One turning vector, and how many ticks it has turned
The counts run from 0 to 909.
[  6   7  -3  -1  -3  -5 -15 -15   9  -7  -2  -5  24   6  19  26 -14   6
  18  -4  29 -42  16  10   6   1   2  -9  13  10   1  11   2 -12   1  -8
 -29  19  22 -34   2 -17  19 -14  41  -6 -13] | 881
[  7 -10  -8  -6   0 -13   5 -25 -11 -19 -20   1   1 -19  25   3   2  20
  -3  -3  -3 -10  22  36  -6  -8 -28   7  13  -7  25  20  -2   5  22  19
  -7  -3   5 -10 -25 -18   5  23  30  -2  -5] | 754
[  7  19 -27 -11   1  -5   9 -21  -4  -8 -14   0  18 -10  24 -20  -9   9
  16  10  11  -8  13  12  21 -27   3  -6   9  15  10  10   1  -4  29  -6
 -28  12   7  -9   1 -26   7  12  40  25  -6] | 705
[ -6  -2  -8 -17   3 -14  14 -44  12   2   6   0  10  -1  20   6  -2  24
   5  20  11 -11   6  -7  19 -45  19  -2   1   5  21  14  19  -7   6   9
  -1   8  34  -6  -9  -5   9  -4  26  22 -24] | 477
[-16  -1  -2 -25 -13 -10  10 -41   3   6  14 -11  11  -9  23   6  -7  -7
  -1  33  14 -31  21  19  -1  -8 -28  12 -11  -2  -4   5  12   1  21   4
 -26 -26 -17  10  -8 -12  -2  -7  12 -14 -16] | 780
[-12   8 -14  -3 -10   1  21 -37  16  -8  -8   2  10 -16  15   4  11   7
  -1  20  31 -13  14   5  11 -24  18   6 -14  13  20   6  -6 -25  12   6
 -22  -6  10 -14 -26  -9 -15 -15  40   9   5] | 38
[-12  31 -21 -10  16   6  31 -31  -1   2   7  -5  17  13  27  12  -5  23
  22  21   3  -9  17   4  19 -11 -19  17 -15  -1   3  33  -3   1   9  -8
 -28 -10 -13   0   5  -9   1  19  14   4 -22] | 857
[  9  -4 -16 -12   0  -4   3 -25   0   5   6   0  27  -7  24 -17 -23 -16
   6  25  22 -15  23   9  24 -19  -8 -13  14   5  -4  -1   3   8  29  -9
 -32   4  14  -4   3 -11  13   1  37   9  -5] | 703
[  3   9  -6 -20  17 -18  20 -25  -4   1 -10 -16   1  20  16   3   3  16
  15 -11  15 -19  14  13  16  -9   2  22 -18  -1  10   9  10 -12  -8  11
 -48  14 -11 -15  19  12   0  36  15   1   7] | 679
[ -6 -29  15 -22 -15 -11  13 -32   3  -3  -1 -20   5  -2  21  -6  -9 -10
  -4  16  15 -37  -2  36  -5 -14 -13  -5  -2 -13  10   6  29  25 -11  20
 -25   0  18 -10  -6  -8   2  -7  18 -10  -8] | 309
[ -5   0  -9   7  -1 -12  22 -25  12  -6   2  -3  33  -7  28  15  -1   1
  11  23  18 -24   2 -11  18 -23  24 -10   9   6  21   5  12  -7   2   1
 -18   6  17   6 -12 -20  11  -7  44  18 -14] | 475
[-14   2 -17 -23   4   0   1 -19 -13 -10  -5 -15   8   5  12  -3 -12   3
  22 -17  20 -15  23  34  -8  -9 -18   5 -11  17 -11  21  14  13  24  13
 -32   7 -16 -36  15  -4   5  13   9  -9 -13] | 110
[  3 -10 -22 -12 -12   2 -11 -12  -1 -20 -18  -1  14  -5  10   4  -6   7
  13  -9  25 -26  28  42  -2   4  -8   0   3  18  -5   9   1  -3  17   1
 -37   8   5 -27 -10 -14   3 -14  41 -10  -4] | 197
[ 11   3   1  -5   7 -13  23 -30 -11   5   0  -9  17  12  19  -2  -4 -11
  -1   8  21 -12  25  27  15  -2 -29  -7  -3   0 -13  15  -9  14   6   4
 -51  11 -25 -29   7   9  10   5  -1 -14  10] | 435
[-28 -11  -1   2   7  -6  26 -46 -14   0  11  -5  13   2  14  29   4   5
   2  13  26  -4   9  12  -5 -32 -10  15 -12   5  -1  22  13  -6   5  19
 -15  -6   4 -27 -15  28  11 -11   0 -12 -19] | 483
[ -2 -15   7 -14 -18  -2  -2 -37  16   0   2  10   7   4  18  22  -2  -2
  -9  25  30 -30  16  32   4 -19  -3  -7 -10   0   3  11  11   3  -9   3
 -20  -3  31 -14 -25  -2  -2 -22  25  -6 -10] | 719
[ -6  -2  -7   1  -4 -10  16 -40   4  -9  -5   9   9 -23  22   8   7  -2
  -9  -9  27 -13  34   3   5 -25 -12  -9  -3  17  16  16  -9  -4  32  27
 -11   1  -7 -25 -27   0 -10   8  27   3   3] | 104
[-10 -24   2 -12   0 -23  18 -31  11   5  18 -20  13   4  12   4  -5   2
   6  27  23 -40   0  -4  14 -21  16  11  -8   7  12  -5  25 -12  -8   8
 -28  -1  18  -1  -5   2   6 -17  22 -10 -16] | 390
[ -9   3   1  -9   0   3  30 -40   1  -1  -8  13  11   0  31  12   2  14
   3  21   3   3   2  13  13 -40  -4   0  -6 -12  19  35  13  10  -2  10
  -6  -3  25   5 -20   0   9  10  19  21 -19] | 479
[-20 -17  -2  -9 -18   1  -2 -31   7  -7   7 -13  21 -15   6  14  -2  -4
  -2   4  27 -44  16  20 -10  -9  -3  -5  -1  12  -3  -1  18 -13   6  16
 -22   0   7 -28  -5 -12   3 -29  31 -14 -10] | 635
[ 16 -13 -15 -21   4 -10  -4 -20  -6  -4   1  -4  14  18  13  -6 -20  25
   9   7  -1 -27   3  33  19  -6  -8   1  15  -9   6   7   9   1 -10 -11
 -35  15  38 -17   5  -7  30   7  28   0 -13] | 735
[  4   7  -6   4   6 -18  21 -23 -15   1   0 -15  30   5  21  -4   0 -13
  10  10  21 -19  19  23  12   5 -21  -6   1  10  -7  17  -8  10   7  -2
 -53   7 -33 -18   6  -4  13   0  13 -13   8] | 436
[  9  10  -7  -1  -3  -2  15 -23  -3 -18 -16  -9  20  -1  17 -13  -9  30
   1 -12  -4 -15   3  26   5 -12 -14 -11  20 -11  31  10   0 -20  -5   2
 -21  10  19 -24   6 -26  20  20  40  11   0] | 820
[  2   7 -11  -3  -6   3   4 -22   9 -10 -10   8  33   0  25  21  -4   0
  12  -7  24 -21  18   2  12 -28  16 -19  10   8   4  13   4  -8   0  12
 -18  29  21 -26  -2  -8   8   0  40  20  -6] | 558
[  0  28   7 -15   5  12  24 -32  10   9   1  -6  17  25  21  -5 -10   6
  12   1  16 -13  16  15  25 -20  -9  -7 -18 -16  -2  30  -3   8 -15  -3
 -39  10   3 -24  14  -1   1  11  12   8  -6] | 205
[  0  16   8  -7 -10   7  10 -40  -9  -3 -12 -10  11   8  15  -8 -11   0
  -5  -2  12  -5   8  40   7 -18 -25  -2  -3 -21  -1  20  -1  -9  -2   4
 -30   8  13 -50   2  11  19  15  10   0   3] | 139
[-13  14  -3   6  17 -12  39 -34 -10   3  12 -14  32   6  27  19  -9  15
  11  24  -2 -16  -2  -3   8 -15 -14  23  -5 -12  16  14  10 -18  -3   3
 -20 -10  -7   3   4   7  22  17  14  -1 -18] | 239
[ -2  11  -3  19  16  -2  23 -19  -6 -11 -14   2  23   7  27  23  -2  17
  21 -15  12  -6  10   6   8 -15   0   2   7   0  21  30   1  -9  -6  12
 -19  20  22 -27  -3   1  17  22  32  10  -8] | 235
[ -8  -4  -5 -19   3   2  10 -11   8  -4  -2 -23  22  10  19  11 -12   3
  26  -6  20 -40   1  14   3 -13  13   8  -9   5  -2   4  28  -8 -18   9
 -41  18  17 -22  16  -7   9   8  32   4 -12] | 471
[  1  25  -8   5   1   1  18 -41  -7   9   8  -3  30  18  13   0 -17   0
  -6  19  18  -2  11   9  24 -23  -7   4   0  -7  -2  10  -5 -28  -3  -9
 -31   5  14 -31   6  16  26   8  19   6   4] | 57
[ -6 -11   4 -13   2 -37  34 -32  -2   5   5 -23   2  -7  24 -12   8   1
   3  29  10 -24   1  17   9  -5  -9  15 -12   6  20  13  10  12   6   8
 -35 -14 -27   8  -8  -9  -7  -6  14 -15  -1] | 600
[ -5   2   2 -28 -10  10   0 -26   0  -4  -1 -13  14  -2  28   6 -16 -15
   9   6  15 -35  25  33  -5  -8 -36   0  -9  -7 -14   8  14  20  10  12
 -34 -11 -15 -12   6 -12   1  19  16  -7 -10] | 698
[-24  -7   2   6  -5  13  23 -30  -5  -2  12 -26  30  -1  11   0 -14 -21
   4  14  20 -18  10  17  -5  -9 -35  -4  -4  -9  -9  -4  10  -4   6   7
 -34 -16   1 -29   4  -2   9 -10  28 -19  -8] | 550
[ -2  -4   6  -5 -13 -21   0 -28  -5  -2  -7 -12   4 -25  35 -10  -9 -12
   8  23   8 -20  11  22   0 -11 -21  -3  13   6  17  13  15  19  35   3
 -14  -5   8   0 -16 -27   3  -6  32   1 -14] | 458
[ -3  -3 -16 -14  -8   1  16 -21  12  -3 -11  10   7   7  21  11   0  -6
   0  28  24 -16  17  22  15 -15   8   8 -15  -2   6   6   0  -2  -3  -7
 -35 -12  31   5 -29   6 -13  -6  43   2   1] | 36
[ 12 -30   6 -16   0 -12   2 -27  16 -13  12   1   9  -2  16   6  -4  -5
 -10  -6  30 -41  42  14   4  -8 -18 -14  10   9   9  -8   0   4  17  16
 -29   7  13 -20 -12  -2  -9  -1  29 -17  -2] | 18
[ 13  -5 -25 -31   9  -9  14 -33   0  -6  -3   8  17  11  15 -12  -4  30
  -1   4   6 -11  16  22  21 -34  10  -8   6  -9  12   4   4 -11  -2   5
 -26  14  26  -9  11  -3  17  16  20  19   1] | 412
